One hidden turn or mirror swaps the rows below in pairs. Which row is each named row swapped with?
The rows were stretched afterwards, more along some directions than others.
q510:  116  145  -13  -10  -88  202  -15   11 -156  298 -117  -93 -172  195  -94 -158  204 -205 -106 -125  -44   15   22
q360:  276  218  -53  163  -96  246    2   14  -61  435  -56 -242 -202 -173 -228 -148  151  108  113 -112   87   15 -106
q178:   69  260 -242  119  -48   28  -52  -30  -97  444   34 -179 -198  -58  -55 -191  149  167   95  -68  152 -147   84
q452:    3 -117   34  120   44 -131   44  -11  151  353  -42   44 -123 -161   97    2   58  -55    1 -241    1  -10  -36
q982:  287  175  -70  180  -35  289  -27   49  -70  442  -81 -208 -194 -157 -258  -92  158   88  103  -83   18   31  -50
q624:  247  -88   18  204   73  219 -181  -50 -175  209  -91   91  -56 -244 -268   67  117   56   37    6 -111  -77   52
q177:  149  127    2  -14 -108  231   45  -44 -109  246  -98  -59 -200   86 -201 -160  268 -152  -77 -132  -92   55  -15
q987:   31   89 -104   12  -19   40 -122 -105   24  358 -207   28 -118 -217   -4  -57   17  132   11   79  132  -97  -82
q23:  226   86  -12   -5  -38  250  -36  -85 -120  435 -183   -4 -212   16  -91 -198  256 -111  -47 -136  -52   77   26
q250:  197  -86   51  246   23  189 -142  -67 -114  151  -46   16  -41 -275 -264   37   33   96    4  -20 -111  -46   -1
q93:  283  200  -36  251  -45  230   29    3  -82  470  -50 -261 -158 -230 -284 -124  172  154  140 -122   16   32  -40
q151:  236  163  -54  224   -1  211   62   13  -25  454  -94 -276 -172 -165 -230 -148  147  115  133 -120   59   16  -49
q254:   48  119 -105  -12  -84   58  -81 -118  -21  318 -167  -53 -104 -160  -24  -56   11  102  -62   82  153 -128 -105
q574:   12  -44   89   92  -36 -111   57   -2   96  103   61  -83  -22  -64   37    8   22  -97  -20 -254  -11  -54 -114
q104:   89  124 -104 -104  -90  119   -8 -117  -37  269 -143  -19 -127 -121  -14  -94   56   68  -21   45  172  -94 -149
q424:  254  142  -74   10   43  226    6   11 -252  300  -92 -219 -181   56 -129 -171  189  -52  -93  -46  -30   24   57
q720:    8  -42   87  123  -31 -180   86  -50  150  132   16  -74  -29 -199   10  -27   77  -26    1 -306   21  -32 -130
q904:    9  -30  -42  147   90  -69   -2   -5  106  395  -27  -52 -115  -89   60   13  107   -6   42 -244  -16 -127  -12
q880:  164  -93   72  331    0  147 -122 -149  -61  187  -59   28  -79 -259 -312  -35  140   60   -9 -123 -145  -16   47
q771:  237  -95   57  156   16  170 -136  -55 -218  125   -3   21  -28 -184 -203   26   50   -6    7  -95  -72  -70   13
q851:  -35  110 -130   34  -53   83  -45 -190   63  377 -171  -32 -138  -81  -66 -135   53   61   10   40  108 -115  -66
q806:  140  180   45  -40 -160  121   77    3 -154  313  -79 -120 -163  145  -44 -177  213 -169 -145 -116    9   15   34
q199:   18  241 -248  167  -54   84  -74  -58  -40  450   44 -191 -223  -65  -75 -191   85  200  117  -87   88 -112   67
q69:   67  259 -254  172  -63   92  -57  -84  -47  426   82 -160 -231  -36 -129 -184  127  160   95  -87   85 -131   49
q183:  184  182  -49   -9  -57  210  -39   13 -199  278 -105 -124 -154  153 -166 -159  276 -122 -111  -64  -69  -26   19
q190:  258  167  -68  185  -41  241  -58  -21  -66  391  -92 -204 -186 -154 -268 -101  135   62   90  -49   55   -3  -86
q924:  179  -93  113  303   16   99 -166  -96  -29  241  -72   58  -40 -309 -263  -23  101   94   40  -90 -138  -33   66
q949:  233  191  -41  186  -19  231  -15   16   -6  477 -103 -131 -230 -201 -245 -114  142   69  111  -82   28   44  -38
q15:  -61   -7   81  169   26 -178   62   -6  183  305   15 -114   27 -249   23  -50   21   60   81 -213   30  -70   -2
q641:  236  172  -62  -36  -55  151  -61   19 -176  576 -128  -59 -209   40  -32 -223  297 -131  -21 -155   37  -11   68
q5:   59   -4   46   73  -38 -248   81   55   55  257   41  -78  -29  -95  121   -7   56 -109  -16 -246   85 -151  -48
q301:   19  -71   20   52  -96 -191   78   82   44  224   51  -76  -56  -63   91   18    6  -92  -61 -197  104 -104  -79
q132:  211   91   35  -60    9  188  -16    7 -290  195 -160  -74 -125  174  -44 -166  275 -175 -127  -55   18   -5  123
q200:  338  203  -55  119  -50  171  -56   56 -136  453 -109 -214 -169 -180 -221  -86  178   23   87  -82   97   -3  -49
q683:  338  217  -93  156  -62  240  -11   59 -133  543  -57 -241 -185 -143 -216  -83  197   68   80  -86   76  -33  -41
q150:  -15   83 -121   28  -99   44  -37 -205   89  299 -149  -34 -157 -162  -70 -155   46   60   18   -9  123  -91 -137
q603:   -3  232 -280  166   17   38  -37  -85  -50  392   23 -179 -224  -22  -98 -155   77  142  105  -53   88 -138   90
q690:   -6  -35   78  111  -44 -186  118    1  155  224    3 -118  -22 -211   46  -20  -17  -35   -8 -272   94  -66  -89
q654:  -19 -116   42  109   40 -136  -36  -20  109  269    6   86  -84 -150   62   22  140  -13   41 -237    0 -115  -43
q811:  173   77   -2   17 -104  175  -23   16 -273  188  -99 -176 -133  162  -75 -168  183 -114 -143 -125  -20   20   50
q831:   56  241 -242  116  -65   39 -133  -46  -60  461   30 -114 -214  -18 -115 -211  175  123   88  -83   99 -136  115
q581:  220   52  -26  -86  -19  167  -99  -22 -277  309 -152   -9 -177  114  -20 -141  325 -177  -82 -130   -7  -26   70
q182:  188  218   -3   15  -41  275  -30  -15 -127  448 -196 -140 -136   87 -195 -128  288  -72  -99  -20 -104   -3  119
q914:  194 -111  127  244   25  193 -156  -22  -50   97  -36   97  -50 -289 -266   58   91  126    8  -74 -164   19  -43
q736:  117  261 -261   79   22   40  -91  -94 -102  373    5 -143 -185  -51  -71 -156  163   95  109  -69  138 -184   25
q34:   22   16   -5   -5   15 -166   19   26   51  277  -54 -163  -64 -149  118   16   19  -13 -100 -176  185  -89  -71
q134:  -12  -82   85   33   29 -168    9   46  149  190  -37   46  -55 -114  121  -12    9  -79  -23 -154   71  -21  -42
q653:   17  127  -86  -32  -70    1  -56  -57   63  381 -171  -20 -141 -109   47  -23  -11   92  -70   72  125 -113 -153
q50:   40  233 -238  190  -54   14  -59 -133  -64  414   30 -171 -214  -85  -99 -215   80  161   81  -55  132 -138  108
q46:   33  259 -253  112  -85   91  -86  -75    5  444   31 -141 -219  -69 -146 -124  118  172  117  -54   64 -131   21

q452 swaps with -> q581
q510 swaps with -> q5
q720 swaps with -> q177
q50 swaps with -> q190
q736 swaps with -> q949
q250 swaps with -> q254

One hidden turn or mirror swaps the rows below in pairs. Which row is each named row swapped with?
The rows were stretched afterwards, more along some directions than others.
q760:  -79  -16  -13   89 -184  -13 -111    3 -136  -84   76  226  -61 -149   64  137    3  136  163  -70  -94   10    8 -178   16 -141
q844:  -67  -97  297  -14 -100  -33 -115 -239   90  -14   67   78   68 -109  -68  230  115  145  -97 -172  -33    1   42 -119  156 -125
q3:   78 -113   30   14 -146 -131   60   34  -71   17   78  144  -98   82  -74    5  240  117 -133 -243  -67   26  247  -95 -268  -74
q240:  144   55   29   47 -222  -10   -4    1 -123  113  204   53   17  -32  -56 -120   11  126   77   -6   56   38   66  -47    4 -130
q604:  -10  -14  215   30 -278 -160   51  -70  197  -72   70  105   39  -17 -102  204   39   65  -59 -215   11   16  141 -262  -31 -252
q651:  -53 -173   21  -91 -129   66  -81  184   96  117  -51  112 -102   80  -69  206  284  -28    7  -94 -137  175  112 -265 -122 -139
q348: -127 -127  -75    1 -157 -171   51  -16  -50  -98   67   68  -37 -119  -38  182  139  -68   49  -91   99   64 -152 -284  164 -188
q234:  -64  -59   71  313 -209 -150  111   46  191   58  119  -12  -59   -8  -27   23  110 -157  -33   11  -78  228   69  -86   84   17
q454: -144  -85    1  -13 -338   86  124  122  147   38 -137   96 -143  198 -123  251  310  -64  -12  -32 -152   69  136 -268 -157 -207
q20:  -40 -111  120   28 -309 -106   59 -110  106  -99  -68  -45  -78  192 -256   10    6   87  -77 -205 -247   78   58  -34 -273 -175
q392:   -7 -250 -104  258 -249 -175    8  -81  -12 -112   -8   30 -233   29    3  161   50   40  -79 -148 -174   98 -124  -32  -93  -70
q429:  -79  -23  120  273 -294 -140  112   15  222  -13   96  -18  -58   68  -83   -9   68 -133    7  -11 -101  254   73 -114   40  -56
q331:  -58  101  -11   52 -430   54  139  -37   95   18   -1  -15  -54   57 -135   89    0   -3   76   40  -77   17    7 -218  -41 -291
q606:  -33 -232  -37  277 -228 -137   22 -175  -17  -69  -18    0 -195    0  -49  180   77   24 -124 -157 -170   50  -79  -12  -67  -34
q896:  -76  -64   -1  137 -150 -177  -61 -111  115  -53   16 -112  -10 -224  -13   38  -60  -96 -146  -41 -136   50 -122   53   61  -34
q551: -147 -125   25  -53 -322   67   66  121  157   62 -110   71 -109  153 -125  316  305  -66  -42  -87 -173   81  115 -313 -187 -225
q397:  -79  -52  -72  256 -276  -69 -135   44  -46  -98  100  121 -148 -232  150   91  -90   -6  143  -51 -119  149 -139 -138   32 -172
q828:   10 -121  122  -16 -269  -59    4  -74   72  -58 -168  -90  -40  152 -226   62   13   79 -117 -206 -281   82   59  -14 -280 -178
q143:  111 -220 -181   45 -260 -181   23   37   29   68   45   12  -61  202 -151  143   35   78  -34 -117  -34  -40  -50 -120 -126 -124
q751:  -21  -25  107    3 -141  -16  -93  -60   10  -42  -31    5  145 -233  -37  115   45   18  -47   25 -101  -15  -64   33  112  -46
q501:   24 -202 -143   -7 -257 -216   62   49   79  -55   53   87 -141  178 -159  203   70   63   22 -143   64  -15  -53 -220   -6 -228
q712:   67  -88   18  275 -169 -158   36   42   66  130   88  -22   95  -41  -11  144  105 -110 -123  -12  -49   70  122  -85   44   41
q850: -119 -113   20  -89 -229   77   21  173  145   61 -101  125 -130  117  -87  286  298  -49  -31 -110 -125  106  134 -330 -167 -229
q208:  126 -145  -26   16  -59 -126  -24   75 -139   52  105  125 -101   37  -51    1  202   92  -96 -236  -61   53  181  -40 -268  -34
q9:   47 -212 -158   15 -297 -191   81   23   63  -22   56   64 -160  195 -130  131   27   97   13 -150    1   -9 -100 -190  -85 -209
q894: -118  -24  -50  219 -225  -61 -107   19  -38  -82  102  168 -134 -181  135  103  -65   32  135  -79 -114   94  -79 -137  -20 -169
q909:  -44  -44  315  -78 -125  -50 -108 -177  101   -7   80  111   81  -80  -87  213  116  180  -13 -204  -30   12   85 -158   93 -174
q857:   83 -137   23   37 -144 -167   46   46  -13  -28   97  174 -164   62  -62   60  184   87 -127 -292  -35   39  200 -154 -301 -123
q117:   53 -123  141   45 -257   31 -111 -179  226   87  141  -14 -116  -83 -102  173   87   51  -99 -193  -78   17  -22 -108 -133 -208
q986:  -40    9  253  -35 -209 -114   23 -119  203  -83   85  129   36  -71  -88  182   96   83  -36 -204   33   36  119 -260   24 -239
q626:  172 -112   48   22 -105  -93  -16   66  -95  112  107   95  -57   36  -63  -44  189   68  -82 -175  -66   77  205 -104 -238  -54
q328:  -17  -41  -26  202 -262  -38 -172  116    6  -38   85  152 -174 -243  185   83   -4  -25   84  -25  -71  222  -78 -169   73 -188
q74:   64 -105  175   66 -341   48  -56 -207  174   70  109  -31  -78  -95 -128  182   85   62 -110 -170  -87  -36    9  -93 -150 -201
q895:  -36  -53  172 -118   -6  -68  -46   -6   26  -27  184  239  -22 -172   51   92  304  178   58 -114   32  102  100 -113  134    2
q737:  173 -203 -156  106 -244 -160  -40   79   15  137   34  -29  -39  132 -129  132   -5   35  -57 -107  -88  -14  -11  -69 -156  -70
q889:   83  -94  163  -10 -302  -28  -41 -152  231   -4  113   65 -193  -35  -90  112  124  130  -54 -165  -17   53   28  -99  -48 -189
q70:  -39 -256  -39  227 -170 -154   -3 -171  -33  -55  -12    0 -169   50  -67  188   87   42 -147 -155 -166   26  -68  -20  -63  -20
q313:   57  -64    6  263 -147 -114  -22   76   96  144  115  -14   55  -47   12  116   78 -114  -60   22  -35  119   75  -93   92   28
q108:  110  -92  134   58 -321   23  -52 -196  174   78  112  -23  -81  -91 -105  141   91   68  -78 -135  -46  -15  -21  -67  -98 -166
q655:  -28  -22  143  -33 -232   31  -85  -37   20  -54  -17   46  110 -277  -23  101   87   60    4   28  -83   24  -52    7  139  -74
q196:  -41 -103  137  -15 -299  -59   59 -102  101  -64 -127  -63  -46  173 -247   52   28   90 -111 -197 -259   65   69  -13 -281 -171
q264:  -86  -39   79   72 -115  -67 -102 -105   35  -50  -36  -33   78 -278  -13  114   28    0 -109  -33 -196  -31  -84   89   84   15
q504:   17 -140   98  -26 -232  -44  -27  -19   38  -68 -111  -27  -45   94 -187   39   36  121 -111 -200 -290   79   52   22 -279 -133
q899:   26  -92  -28   93 -111 -106 -182  186  154   92  247   92 -139  -81   91  -10  -24   18  141  -80  -18  282  -65 -181   84 -130
q878:   -3 -230  -52  262 -232 -133   63 -154  -17  -91  -68   -2 -207   22  -70  179   80   14 -119 -134 -175   60  -74  -13  -70  -49
q974:  -65  -26  101  -11 -146  -27  -88  -68    3  -58  -58   -1   85 -259  -17  101   60   36  -89   -4 -176    3  -43   56   84  -38
q225:   83 -120  185   24 -258   67 -144 -237  169   68   59  -32  -75 -134 -136  199   56   49 -123 -196  -91  -42  -42  -86 -123 -216
q956: -140 -109   63  -73 -278   91   58  128  170   57  -59  115 -104  152 -107  289  338  -17   -7  -86 -154   73  138 -308 -167 -186
q30:  -70  -57   79  -69   11  -15 -149    2  -96  -21   85  227   52 -203   97  150  183  172   29  -72  -74  -10   56  -67  123  -24
q852:   78   95   40   85 -367   10   86  -26   17   63   83  -12  -17   32 -121  -57  -40   39   78   74   27   72   20 -116   67 -209
q955:    8 -130   39    0 -200 -177  119   -6   12  -75   35  194 -168   51  -66  122  218   98 -124 -291  -14    4  206 -175 -269 -159
q333:  -97  -30  -67  212 -269  -38 -122    6  -45  -77  123  175 -150 -175  100   97  -98   71  157  -90  -99   73  -82 -149   -3 -203
q292:  -93  -81   62   56 -122   -1  -66 -207  -58    5    2  -90   80 -317  -47  267  104 -103 -105 -110  -51  -52  -98 -152   46 -122
q285: -117  -94   59   21 -134  -81  -13 -146  -98  -77   13   17   51 -245  -48  200  159  -69  -29  -98   55   33  -92 -202  169 -144
q744:  -96  -50   99   38 -129  -84  -54 -102   47  -37  -40  -47   80 -235  -13  121   84  -33 -146  -30 -175   -7  -54   61   45   27
q836:  -22  -53  -52  229 -198 -179 -122   99  153  -57  198   46 -127 -165   95  -26 -129  -73   86  -56  -79  198 -135  -97   64 -114
q498:  -34  -10  -47  257 -246  -68 -144   74    1  -97   84  154 -167 -233  159   63  -55  -22  101  -43  -93  170  -93 -167   77 -191
q269:   95 -232 -140   64 -270 -216   36   23   79   23   91   24 -102  186 -155  182  -16   43  -13 -150   23   -9  -94 -199 -107 -176

q850 swaps with -> q108
q501 swaps with -> q626
q196 swaps with -> q606
q955 swaps with -> q737
q836 swaps with -> q30
q225 swaps with -> q454

